Here are some points, each followed by its number:
[-0.6 -0.5  2.1 -0.3 -0.9 -0.2 -0.4  0.9 -0.5 -0.4 -0.4 -0.3  0.1  0. ] 0
[ 0.4 -0.1 -0.2  0.5 -0.4 -0.8  0.1 -0.2  0.3 -0.1  1.2  0.9  0.1  0. ] 1
[ 0.7  2.3  1.2 -0.3  0.7 -0.9 -1.7 -0.4 -1.1  0.3  1.7  1.  -1.8  1.1] 2
[ 0.7  1.   1.4  0.2 -0.1 -0.2 -0.9 -1.  -3.  -1.4 -0.4 -0.2 -0.9  0.5] 3
[-1.2  0.   2.2 -1.5 -0.2 -1.2 -1.5  1.  -0.8 -1.8 -0.7 -2.1  1.1 -0.1] 4
[-1.3 -4.3  3.  -0.4  0.5 -0.3 -1.4 -2.6 -1.6 -1.8 -0.5  0.4 -2.3 -0.8] 5
[-0.2 -1.6  1.4  0.7  0.4 -0.6 -2.6 -1.5 -1.   0.4  0.1 -1.3 -1.1  0.6] 6
[-1.4 -1.1 -0.2  0.9 -0.9  1.4 -1.8 -0.8  1.7  1.   0.8 -1.2 -0.2  0.6] 7
[-1.1 -0.5  0.7  1.5  1.  -0.9 -1.7 -0.6  0.5  1.1  0.  -0.9 -0.9  1.3] 8
[-0.9 -0.5  1.1 -0.4 -0.5  0.  -2.1  0.4  1.3  0.8  1.7 -1.   0.3 -1. ] 9
[ 0.7  0.7 -1.  -0.2  0.1 -0.6 -1.5 -0.9  0.7  1.3  0.9 -1.3 -0.6 -0.9] 10
[ 0.4 -0.6 -1.2  1.2  0.4  0.5  1.2 -0.1  0.7  0.5  0.6  1.2  1.1  0.1] 11
[ 0.3  0.3  0.1  1.2 -0.3  0.7  1.1  0.3  0.5  1.  -0.1  1.  -0.4  0.3] 12
[-0.3  1.  -0.4 -0.1 -1.4 -0.5 -0.1  0.5 -0.4  0.8 -0.8  0.8  1.6  0. ] 13
New points follow, each followed by the numbers of its two nearest points above by angle, nearest first.
[ 1.  -0.8 -0.7  0.7 -0.2  0.6  1.7  0.8 -0.1 -0.7 -0.8  0.4  1.2  0.7] 11 12
[ 0.7 -0.7 -0.6  0.7  0.7 -0.7  1.6  0.3 -0.5  0.2 -0.4 -0.5  0.6  0.6] 11 12
[-0.1  0.9 -0.5  0.6 -0.2 -0.3  0.4 -0.1  0.  -0.1  1.8  1.5  0.2  0.5] 1 11
[ 0.3  0.2 -1.1  0.7 -1.4 -0.8  0.7  1.5  1.1 -0.9  0.7  0.9  1.6 -1.1] 1 11
[ 0.9  0.3 -1.4  0.3 -1.1 -1.  -0.1  1.4 -0.2 -0.7 -1.4 -0.2  1.7  0.3] 13 4
[ 1.4  0.2 -1.  -0.5  0.3 -1.   0.2  0.7  0.3 -0.7  0.1 -0.4 -0.1 -0.4] 10 1
[-0.2  0.6  0.  -0.9  0.7  0.6  1.2  0.1 -0.5 -1.1 -0.6  1.3 -0.6  1.2] 3 2
[ 0.2 -0.2 -0.1  0.7 -1.7 -1.   1.7  0.7 -1.   0.3 -1.  -0.6  1.4  0.4] 13 0
[ 0.2 -0.3 -1.5 -0.8  1.5 -0.4  0.7 -1.2  0.4  0.5  0.6 -0.7 -0.9 -0.4] 10 11
[ 0.3 -0.4 -0.4  0.9 -0.6  0.4  0.3  1.1 -0.5  0.4 -0.5 -0.8  0.4 -1.3] 13 12
[-1.3  0.7  2.6 -1.   1.4 -0.1 -0.4 -0.5 -1.1 -0.2 -1.6 -1.4 -1.   0.1] 4 0
[-0.3  0.8 -1.1 -1.3 -1.4  0.   0.3 -0.3 -0.4  0.8 -0.2  0.6  1.3  1.1] 13 11
[ 1.2  0.  -0.7 -0.3 -0.3  0.7  0.9  0.1  0.7 -1.2 -0.4  0.3  1.3 -0.8] 11 13
[ 0.4 -0.3  0.   0.2  0.3  0.4  0.1 -0.2  0.5 -1.1  0.  -0.3 -0.9 -0.2] 5 3
[ 0.2  1.5 -0.5 -0.9 -0.3  0.7 -1.1  1.1  0.4 -0.7  0.5 -0.5  0.9  0. ] 4 9
[-1.   1.1 -0.2 -0.1 -0.8 -0.4  0.   0.1  0.9  0.1 -0.6 -0.1 -0.9 -1.1] 10 13
[ 0.4 -1.2  0.  -0.4  0.1 -0.5  1.3 -0.5  0.4 -1.3 -0.1 -0.8  0.2  0.4] 5 4
[ 0.  -0.2  1.6 -0.5 -1.3  1.1 -0.4 -0.6  1.  -0.3  0.9  0.9 -0.6  1.4] 7 0
